V: [-58  53 -17  15 -46  21 -24  35 -19 -16  33  21  19 -25 -41  -9  70  -6
 -10  20 -62 -11 -46  24  13  20  16 -33   8 -38 -27  19  19 -51 -51  11
  30 -70 -28   6  -6  15  19 -24 -39   4 -31   2   6  56  19  29]
K: [-58  53 -17  15 -46  21 -24  35 -19 -10  33  21  19 -25 -41  -9  70  -6
 -10  20 -62 -11 -46  24  13  20  16 -33   8 -38 -27  19  19 -51 -51  11
  30 -70 -28   6  -6  15  19 -24 -39   4 -31   2   6  56  19  29]
R: [-59  30 -19   8 -39  21 -27  30   3  -2  33  34  24 -17 -35 -13  63   1
   7  12 -71 -11 -55  23   9  -1  37 -39  -8 -32 -32  21  -3 -41 -64  22
  43 -64 -29  21 -20  22  32 -38 -29  22 -49   1  14  58   7  33]
X: [-10  46   3  24 -48   1  -4  35 -37  31  -4 -11 -12  -5 -46  11  51  -4
 -42  40 -15  -3  14  30 -21  23  -2 -15  36 -37   4   0  22 -26  -4  -5
  -4 -35  -8 -22  26  -4 -39   9 -44 -24  11  23  -6  12  33  15]
Y: [ 31 -38  24   1  34   3  15 -61   9  23  16 -17 -20  36  -9 -35 -51  23
 -58 -18  28   8  27  18 -21 -27 -17  21 -18  38  47  18  -6  70  16  -4
 -42  85  51   8  14  -1 -48 -10  10   5  18  29 -16 -29  25   2]
D: [ 35 -51  23   1  26   0  11 -48  23  47   2  -9 -22  45 -14 -26 -42  29
 -43 -10  19   6  30  23 -38 -42  10   9 -19  30  41  12 -28  71   5   6
 -28  79  45  15   9   2 -48 -15   9  13   7  34  -7 -31  16   9]
P: [-35  37   0  22 -44  17 -16  16 -20  26  30   8  -1   0 -59 -19  55   8
 -49  26 -48  -6 -18  43 -14   4  14 -28  11 -30   1  23  13 -16 -40   9
   8 -31  -4   4  10  11 -25 -25 -45   1 -17  28  -1  36  39  33]
B: [-44  24  -3  16 -33  24 -19   3  -6  18  44  18   7   2 -55 -32  48  12
 -43  14 -57  -7 -34  44  -9  -7  22 -29  -6 -21  -1  33   5  -6 -54  17
  14 -23   0  17  -2  18 -11 -40 -37  16 -31  26   1  44  34  38]
Z: [-23  44   2  24 -48   9 -10  28 -31  30  14  -2  -6  -3 -56  -4  57   3
 -49  36 -33  -5  -3  39 -19  15   6 -22  25 -36   2  12  18 -22 -22   3
   1 -35  -5 -11  19   3 -34  -8 -47 -14  -2  28  -4  25  38  26]
step -1: [ 11  30 -70]  [ 10  29 -71]
step +1: [-41]  [-40]

zin: [  5 -15   1 -24  37  13  18 -24 -10   9  32  -8  -3 -18  20   4 -16  13
  14  -2 -24  31   5 -33  -1 -44 -64  23 -39  -5   5 -12 -14  30 -24  20
   8  19 -21 -31 -22 -21 -31 -67   8  -1  16  50  22  -6  16  -6  33  17
  -2 -34  19]
Pivam: [ -4 -32  46 -20   7  11  11  -1 -17 -11  34  14   9 -24  11   7   8  32
 -15  15 -16  -4  -6 -35 -19 -41 -69 -15 -37 -35  11  -8   0  16 -18  18
   2   2  -1 -42 -27 -39   2 -58  44  -3  49  26  18 -32 -11 -13  35  18
 -20 -42  -2]
Dit: [  0 -25  25 -24  25  13  16 -14 -15  -1  35   2   4 -23  18   6  -5  25
   0   7 -21  16   0 -37  -9 -46 -71   6 -41 -22   9 -11  -8  24 -23  20
   6  11 -11 -39 -27 -32 -16 -68  27  -2  34  41  22 -18   2 -11  36  19
 -10 -41   8]
Roduk: [ 12  11 -45 -17  39   9  16 -25   1  24  15 -19 -15  -1  17  -2 -26 -18
  32  -8 -24  40  13 -11  10 -22 -30  47 -24  25  -7  -6 -24  34 -17  13
   3  27 -35  -5  -5   2 -46 -42 -31   6 -18  42  13   9  31   3  14   5
  10  -9  33]
Sif: [ -4 -16  69  -5 -46   3 -20  37  -3 -25   3  38   6  -5 -21   4  40  21
 -28  27  -1 -61 -18   8 -34  12 -14 -67  -3 -40   6  12  19  -7  13   3
 -18 -25  24 -24  -6 -34  36  15  61   9  50 -31   5 -54 -33  -3   5  -1
 -39 -10 -23]
dez: [ 11  27 -67   3  16   1   6  -7   7  24  -4 -14 -17  14   4  -7 -19 -40
  26  -2 -11  24  13  14  10   8   9  48   1  39 -17   5 -22  21  -2   0
  -6  23 -37  24  13  20 -33  -2 -50   8 -34   8  -8  10  25   8 -12 -10
  13  15  31]
nezad: [  1  -2  60  -3 -54  -1 -30  40   8 -23 -14  37  -1   7 -31   1  41   9
 -19  22   3 -69 -18  28 -30  34  16 -74  13 -29   3  19  22 -12  24  -3
 -22 -30  28 -12   5 -23  37  45  54  15  32 -42   4 -50 -28   6  -8  -9
 -39   9 -23]
pap: [ -6 -27  69  -9 -31   6  -8  27 -11 -23  18  34  10 -14  -9   6  33  29
 -30  27  -5 -46 -15 -11 -33  -9 -39 -54 -17 -45   9   5  13   0   1   8
 -11 -17  16 -34 -16 -41  30 -15  62   3  57 -12   8 -51 -31  -9  18   7
 -36 -26 -20]
rofi: [  9  -2 -23 -22  42  12  18 -28  -5  18  25 -15 -10 -10  20   1 -23  -2
  26  -6 -25  39  10 -23   6 -35 -50  38 -33  11   0 -10 -20  34 -22  17
   7  24 -29 -19 -15 -10 -42 -58 -12   3  -2  49  19   3  26  -1  25  12
   5 -23  28]
dom: [  6  12  47  -1 -52  -5 -38  35  20 -17 -29  29  -9  17 -39  -3  37  -2
  -3  10   5 -67 -17  46 -21  51  45 -73  26 -14   0  22  24 -15  33  -8
 -24 -33  32   1  16  -9  30  71  42  20  10 -46   6 -37 -18  15 -19 -14
 -32  26 -20]
fidu: [ 13  20 -60  -7  30   6  11 -18   5  26   5 -18 -18   8  11  -4 -24 -31
  32  -6 -18  35  14   3  11  -7 -10  50 -12  35 -13   0 -24  30  -9   6
  -1  26 -37  10   4  12 -43 -22 -44   8 -29  27   3  11  31   7   1  -3
  12   4  34]
tiz: [ -6 -32  61 -15 -13   9   2  13 -16 -19  28  26  12 -20   2   7  21  33
 -25  22 -10 -26 -11 -26 -27 -27 -58 -36 -29 -43  11  -2   7   8 -10  13
  -4  -8   9 -40 -23 -42  18 -40  56  -1  57   7  13 -43 -24 -13  29  13
 -28 -36 -13]
step +1: [14  4 -7]  [15  5 -6]
step +1: [-1]  [0]

zafe: [ 57   9  70 -25 -36  -1 -31 -28  53]
Reto: [ 57   2  70 -25 -36  -1 -31 -28  53]
Nete: [ 57   2  70 -25 -36  -7 -31 -28  53]
gined: [ -3   2  11  13 -31 -14   9  42  -2]
step +1: [-28]  [-27]
step +1: [-36  -1 -31]  [-35   0 -30]
step -1: [-31 -14   9]  [-32 -15   8]
step -1: [-36  -7]  [-37  -8]

